Each row of R is roughly a mix of the hidden directions of one of several groups.
R (124 x 10):
[[-20   1  27   1  -2   5 -10  11 -52  20]
 [  5  -4 -37 -11  -4 -16  -3 -16  44 -21]
 [  9  48  22   4  27  15  -7   0 -23   7]
 [ -7  26  12  12   2   2  25  10 -21 -47]
 [-10 -34  -4 -23 -29 -12 -23  26 -19  12]
 [ 10  35  16  -7  -3  34 -38   1  -5 -14]
 [ -3 -18   7 -13 -13  16  13 -41 -40  -8]
 [ 15  24  46   8   3   6 -14 -25  23 -11]
 [  8 -24   3   0 -19 -14  50 -27  -1  -1]
 [ -9  24   0   4  -3   6  18  28 -24 -46]
 [-12 -11  18   2   5  -2  24 -26 -51   4]
 [  2  51  21   5  22  15   9  -3 -19  13]
 [-10 -36 -20   7  33   4  23  -9 -15  25]
 [  5 -30 -26  33   2 -31  27   2  -7   6]
 [-12  25   4   1  -5   0  26  24 -22 -44]
 [-22 -20   4  -9   3   6  13 -27 -50  -3]
 [ -2 -25  25 -17 -13   4 -10  33 -38   2]
 [ -6  42   6  10   8  20 -44   6  -3   8]
 [ -6  32  18  11   2   7  21   8 -22 -44]
 [-12 -11  -9 -21   6  19   2 -35 -45   2]
 [-14  29 -11   4  21  18 -41  27  11   2]
 [-10  31 -12   8  20  13 -45  23   3   5]
 [ -9  33   1  -2  -8  10  10  22 -26 -44]
 [ -8  -5  22 -14   8   7  -4  28 -53   3]
 [  7   5   0  12   5 -20 -27  25  49  -8]
 [-12   7  31  17   3   7   4  21 -33  37]
 [ 13  33  12  -3  -4  33 -42 -12  -9   1]
 [  1  51  22 -12  19  17   4   0 -22  11]
 [  1  50  26   3  20  15   1   3 -22  14]
 [  6  -5 -23   1  -3  -3 -31  33  42  -4]
 [ -7 -37  13 -17 -13 -10  -7  41 -21  12]
 [ 18 -29   8 -37   0   5  26 -10 -32  -4]
 [ -4 -52 -30   1  -9 -18  -8  16  11  -8]
 [  0  30  -7   6  30   3 -45  23  -2  -4]
 [ 13  35  24   0  -1  36 -28  14 -13   9]
 [  8  47  21  -5  23   9   0  -2 -31  10]
 [ -7   8  49   9   9   8   6  17 -38   4]
 [ -2 -23   5 -14 -29  -6  48 -22  -1   6]
 [  4 -11 -35  -4 -10 -20  -1  -5  51  -3]
 [  5 -29   5 -12  17  10 -18  -7  26  45]
 [-19 -12   2  -6  -7  -5  36 -21 -43  13]
 [ -3 -36 -21   8  -8 -41  23   6  19   0]
 [  7 -14 -40  -6   1 -15   6  -5  47  -6]
 [  6  45  26  -8  19  18   3  -4 -29  12]
 [  1  -5 -16  12   4 -16   1  52  31  10]
 [ -5 -25  27 -16  -1   3  -3  32 -43  -1]
 [  3  48  27  -8  25  15   6   5 -21   9]
 [ -5  53  25   8  10  17  -7   0 -15  17]
 [-26 -16   3 -17   3   6  23 -30 -42  -6]
 [-14  29  -3  15  -4  11 -52  12   0  13]
 [  7  18  10  -1 -15  30  -1 -33 -42   1]
 [  6   8   1  -5 -15  41  -6 -24 -42  -4]
 [-13 -18   4  15   1 -37  12  35  31  -5]
 [ -2   2 -13   4  12  -5 -17  45  41  -8]
 [ -9  48   0  11  20   7 -35  15   8   2]
 [ -2  31  22 -23   2  29 -29 -24   2 -16]
 [  9  14  12   1 -19  32 -19 -35 -31 -12]
 [-11 -13  13 -17   0 -15  -5  51 -26  14]
 [  7  20 -11  19 -10  -4   2 -32  49  -3]
 [ -7  17 -14   7 -11  -3  17  34 -25 -41]
 [ 19  11  -5 -15 -10  31   0 -39 -32  12]
 [  6  52  12  -6  28   9   6  -2 -25   9]
 [ -6  36   7   9  15  27 -41  15  -8  10]
 [-10  36  -9   6  15  23 -43  16  -3   9]
 [-12  34   0  -4 -21  -6  17  11 -24 -40]
 [ 14  33 -28   9   2   5   1 -30  37  -7]
 [-28 -20 -26 -16   8  -8  39  16 -20  -3]
 [ 10   2  -7  14  19 -14  -8  48  33   9]
 [  4 -34  -4  -3 -22 -13  45 -17 -14   9]
 [ -5  31  11   8  -2  10  16  23 -25 -42]
 [  7 -13  12   3 -12  11  10 -35 -50   5]
 [ 15  -1 -29   2   0  -8   8 -16  53 -14]
 [-21   0  11  23  11 -41 -12  29  24  -5]
 [ -8   6 -38 -25  16  -9   6  19  31  24]
 [ 22  15  -5  -6   0  40 -15 -21 -36  10]
 [  3 -35   3  -6 -25  -4  45 -20  -9   6]
 [ -5  29  10  11  -6   1  22  21 -22 -44]
 [  6  34  -8  10   9   3   3 -41  24 -27]
 [-11 -20 -19  -2  13 -31 -14  26  40   1]
 [-27  -8  -2  11  -3 -41  -5  25  34  -7]
 [  1  37  21   3  11  15  10   0 -39  25]
 [  7   9 -36 -11 -15  -6 -15 -30  32 -22]
 [-11 -35   7 -20  -5  -6  -7  34 -36   8]
 [-12  29  -7  -5  -3  17   6  18 -33 -40]
 [-13 -23  12  -9  -3   4  25 -32 -42  -7]
 [ 21   4 -24   4  -8  -4   6  -8  56  -8]
 [ -2 -47 -26  -9 -15 -15   4  -1  27 -18]
 [-13 -20  -6   6   5 -38   9  30  37   0]
 [ 11 -26  -2  -7   2   0 -22  -2  26  49]
 [-15  19  28  -2  20   3   1  18 -48   4]
 [-19 -16  19 -10  12  -9   1  34 -43  12]
 [  1 -22  -9 -14  13  14 -21 -22   7  48]
 [-12  21  -3  11   2  14 -56  19   7   4]
 [ 12  -2 -31 -10 -14  -7  -8 -25  41 -26]
 [  3  -4 -16   4  17 -10  -9  47  38   2]
 [ -3 -41 -19   3 -17 -25   3  -1  34 -18]
 [  6  -7 -20  -3 -18 -15  -7 -24  48 -23]
 [-12   3  -3 -29   3  17  25 -40 -30   3]
 [ -5  -8  22 -18 -21   2 -20  32 -40   9]
 [ 31   5   8 -10 -16  38   7 -34 -20  -4]
 [  3  36  40 -13  -2  20 -20 -21   8  -7]
 [ -6 -32  -9   9  16 -16  34  36   8 -16]
 [  4  25  18 -27  -9  24 -37  11  18 -17]
 [-16 -18  -7   8   2 -39   5  32  35   1]
 [-15 -30   0   5   0 -32  11  28  35 -14]
 [-12   4 -27  17   9  -2 -48  27  12   1]
 [ 11  12 -13   0  -9   4 -23  27  51  -9]
 [ -3 -27  26 -18 -11  -2  -7  38 -33   1]
 [ -2 -47 -14 -11 -22 -21   2  -1  26 -18]
 [ 16  19  -2  -6 -23   2 -47 -27  16 -12]
 [ -5  27   7  10  -8  -4  21  20 -17 -49]
 [-11 -30   9 -20   2   3  -7  22 -49   0]
 [ -5 -45 -20 -10 -26 -17   9  -5  26 -13]
 [  7   8 -18  -4  13   2 -17  39  45  -2]
 [ -5 -32  18  -6   3  16   1  16 -49   9]
 [  4  28 -24  10  -4  -7  -3 -33  42  -7]
 [  2  50  28   7  17  16   2  -4 -19  13]
 [  2 -54  -6   0 -23 -11  -7  -1  23 -17]
 [ -6   4  14  -6 -12   9  41 -29 -37   4]
 [  8 -23 -23  35  12  -7  19   9 -26  28]
 [  2  27   8  25  -3   2  20  23 -28 -36]
 [ -3 -49 -32  -3  -7   1  -7   6  26 -16]
 [-14 -14  15  -4  16  -2   6  36 -42  23]
 [ 30  16  10 -10  -2  38  -5 -35 -19  -4]]
Here is one row from each group, named. Which group is each of the other rows in?
[-18 -14   2 -18   4  -3 -10  29 -49  15] => V
[  0 -35 -12 -20  12   3 -21 -11  27  35] => X
[ -4  49  30  -6  -1  10  11  -9 -21  18] => J
[  1   5 -20   7 -12  -9 -11  43  42   4] => N

[-13 -27 -28   9  -2 -34  36 -11  -7  -1] => X
[  1  12  29   7  10  26   3   9 -49  15] => V
[-19 -36   2 -14  19  -2   4  14 -45   1] => V
[ -4 -46 -20  -3 -22 -23   3   1  26 -14] => J
